One vector is turned by the same rotation once a step. Each row is the vector after some number of steps, and that number follows the row.
The counts run from 0 to 347.
176  97  134  162  157  128  96  157  105  128  140  121  100  149  88  107  93  84  137  133  124  118  165  98  114  159  134  128  118  83  100  163  142  120  97  129  111  189
265
144  125  146  115  82  122  145  117  111  158  191  130  125  123  58  117  101  107  135  155  145  105  124  102  100  136  128  129  112  102  120  160  82  156  102  169  121  151
157
134  137  178  115  144  137  127  114  149  139  150  99  129  140  131  101  101  110  127  90  78  143  157  77  62  116  137  144  162  95  121  138  156  130  108  147  154  171
214
132  150  139  128  146  127  116  142  78  101  142  106  143  134  69  123  75  97  131  172  180  155  114  98  94  177  121  148  153  104  123  143  127  137  112  118  119  179
133
178  110  147  117  123  112  152  170  99  144  150  112  120  129  59  83  100  82  86  162  166  116  130  93  91  140  103  116  99  119  129  136  138  132  123  151  137  171
165
105  68  146  119  100  114  156  116  92  131  175  97  144  157  63  57  97  121  140  107  117  120  143  112  130  152  127  105  153  107  134  111  153  107  119  139  123  193
71
151  105  135  144  92  117  132  135  96  114  169  128  132  122  64  123  108  78  145  167  174  119  138  107  114  138  115  129  100  114  116  133  142  115  103  148  152  193
138
113  104  129  104  115  148  157  93  115  137  151  98  148  145  57  82  98  123  167  111  108  113  130  95  111  171  117  96  168  96  139  146  94  132  110  127  143  171
50
149  79  162  151  113  134  162  118  180  122  164  133  145  161  83  123  71  111  148  126  134  85  142  108  88  158  109  120  104  161  117  151  114  165  99  144  147  187
309
173  116  165  148  161  95  132  159  144  117  147  107  151  158  93  74  69  95  119  104  107  137  155  101  80  154  125  120  120  126  141  171  175  139  101  158  153  170
80
131  100  183  111  85  140  169  120  115  109  150  93  149  83  109  67  123  116  125  133  119  173  150  93  71  147  113  133  157  105  126  175  164  137  119  148  147  158
188
158  94  130  155  139  115  119  127  196  111  160  125  162  153  96  91  84  82  187  143  109  111  191  121  90  133  137  132  112  119  121  112  140  102  68  127  151  202
97
156  116  151  105  129  173  147  139  154  110  129  116  103  77  93  114  124  89  139  146  124  132  143  74  57  144  99  138  112  126  108  148  146  149  97  140  117  188
142
144  85  150  149  168  96  101  126  100  102  157  112  157  160  65  90  73  78  161  132  139  138  150  104  119  151  175  137  142  69  120  127  166  99  143  123  141  175
93
177  109  152  164  154  146  127  136  127  112  127  123  146  117  77  122  87  105  117  161  133  117  156  81  75  155  148  109  153  112  134  188  108  168  112  122  143  178
286
157  147  126  131  116  128  134  110  141  124  151  107  160  115  102  135  85  109  182  146  136  125  155  95  94  135  128  96  129  113  161  98  126  152  54  141  142  186
123
143  127  113  139  182  102  126  148  89  131  129  141  137  138  88  128  74  92  143  121  91  138  157  87  61  145  124  117  138  79  136  140  127  152  86  160  128  149
252
154  100  111  119  140  157  153  126  138  124  138  120  138  130  99  110  126  90  160  138  113  120  122  65  63  149  126  160  145  123  120  126  127  160  88  149  122  189
275
110  126  166  109  97  114  142  91  130  144  178  112  134  128  111  101  106  135  141  118  97  125  122  109  82  105  139  114  129  107  127  121  127  160  106  142  131  187
196
166  110  156  149  143  123  133  148  142  116  125  116  118  143  109  91  73  79  143  179  160  150  153  109  86  177  121  112  128  96  97  157  162  100  99  143  131  175
120
167  121  167  116  143  115  129  150  124  139  110  124  97  111  80  89  121  107  112  134  133  153  152  74  65  175  127  118  147  72  119  170  149  110  120  133  113  136
14
119  121  169  107  113  157  145  150  113  116  142  99  103  96  73  124  127  136  139  163  119  162  128  91  85  160  138  101  158  81  105  170  135  115  121  121  134  150
15
134  121  151  134  99  119  117  93  148  117  145  106  150  118  98  123  98  105  157  78  88  109  143  97  97  134  139  126  136  78  110  136  160  126  92  126  130  154
242
132  93  145  145  157  158  125  130  138  75  135  120  124  111  100  108  114  111  137  170  164  136  155  106  66  172  120  120  128  92  105  131  166  120  111  123  131  195
121
129  141  150  165  168  92  123  116  124  132  158  134  151  178  54  117  66  105  136  127  104  146  158  73  100  159  163  110  165  90  138  135  137  124  104  121  131  172
73
139  103  103  146  155  126  136  140  97  127  154  121  142  148  64  103  63  86  152  149  118  100  134  112  106  148  113  126  105  117  160  148  89  155  98  137  135  154
291
140  115  164  134  94  145  145  104  150  160  173  122  123  131  94  90  118  133  132  110  110  160  166  90  58  126  140  117  139  99  150  146  128  156  92  142  165  157
202
123  127  147  132  162  122  142  117  101  125  141  109  125  156  86  127  81  126  148  115  109  129  132  87  95  167  152  114  176  78  133  110  138  118  101  142  116  174
240
116  143  187  120  145  129  169  125  119  103  163  103  144  132  95  103  90  114  141  156  149  182  132  95  76  146  147  137  147  118  163  138  157  133  116  152  148  170
340
140  118  144  129  165  111  111  127  132  108  140  128  158  168  90  93  94  71  128  120  98  116  148  87  103  128  122  112  125  113  118  128  156  140  102  167  159  174
85
168  135  128  141  168  129  143  165  129  132  134  90  132  154  101  114  82  90  108  141  137  101  157  81  71  187  121  122  98  129  140  162  126  162  115  174  119  176
292
149  136  136  122  122  123  133  96  151  128  131  136  129  146  92  128  75  114  183  103  87  142  151  59  88  158  154  145  173  83  134  126  123  134  113  126  143  171
241
121  113  103  147  120  111  127  143  127  123  120  93  132  141  54  119  96  66  128  137  126  84  142  101  104  133  106  134  119  137  109  127  98  150  105  156  134  168
297
147  121  138  112  108  135  137  113  155  142  139  125  129  113  71  122  89  57  140  137  143  112  135  107  91  138  128  158  112  118  110  98  142  124  97  155  143  189
130
136  118  123  126  136  114  134  141  136  140  136  130  119  130  59  120  94  73  155  115  110  118  162  112  76  163  109  129  99  113  122  141  134  151  79  123  124  185
270
149  133  187  167  163  124  108  126  141  122  145  123  168  138  127  122  110  108  136  106  97  145  144  72  96  150  179  117  157  99  124  147  165  104  114  130  131  162
220
141  109  182  130  117  101  139  123  85  117  188  121  132  127  75  63  115  102  107  125  120  151  136  107  101  168  130  136  146  95  135  170  159  94  121  143  138  155
199
148  114  146  117  150  84  105  156  108  152  142  125  142  132  86  89  105  89  119  96  68  145  169  103  104  115  132  125  129  80  115  117  176  114  120  182  116  173
231
142  119  177  132  111  100  164  136  84  157  207  104  122  141  45  110  105  121  114  151  119  121  123  115  113  118  135  101  125  103  131  146  129  137  112  154  146  190
178
123  122  120  135  158  113  125  120  113  102  129  125  151  169  74  90  78  85  146  130  156  120  135  120  122  117  117  117  139  80  124  91  135  141  98  149  142  168
105
127  97  174  137  87  145  168  95  139  103  160  108  153  149  103  96  103  111  163  156  163  120  131  121  81  151  139  107  129  125  130  150  147  111  122  136  154  162
328
127  109  177  136  150  122  124  142  116  111  133  120  132  121  100  88  115  125  174  133  109  188  160  104  99  163  143  128  158  66  100  144  173  127  112  111  127  141
227
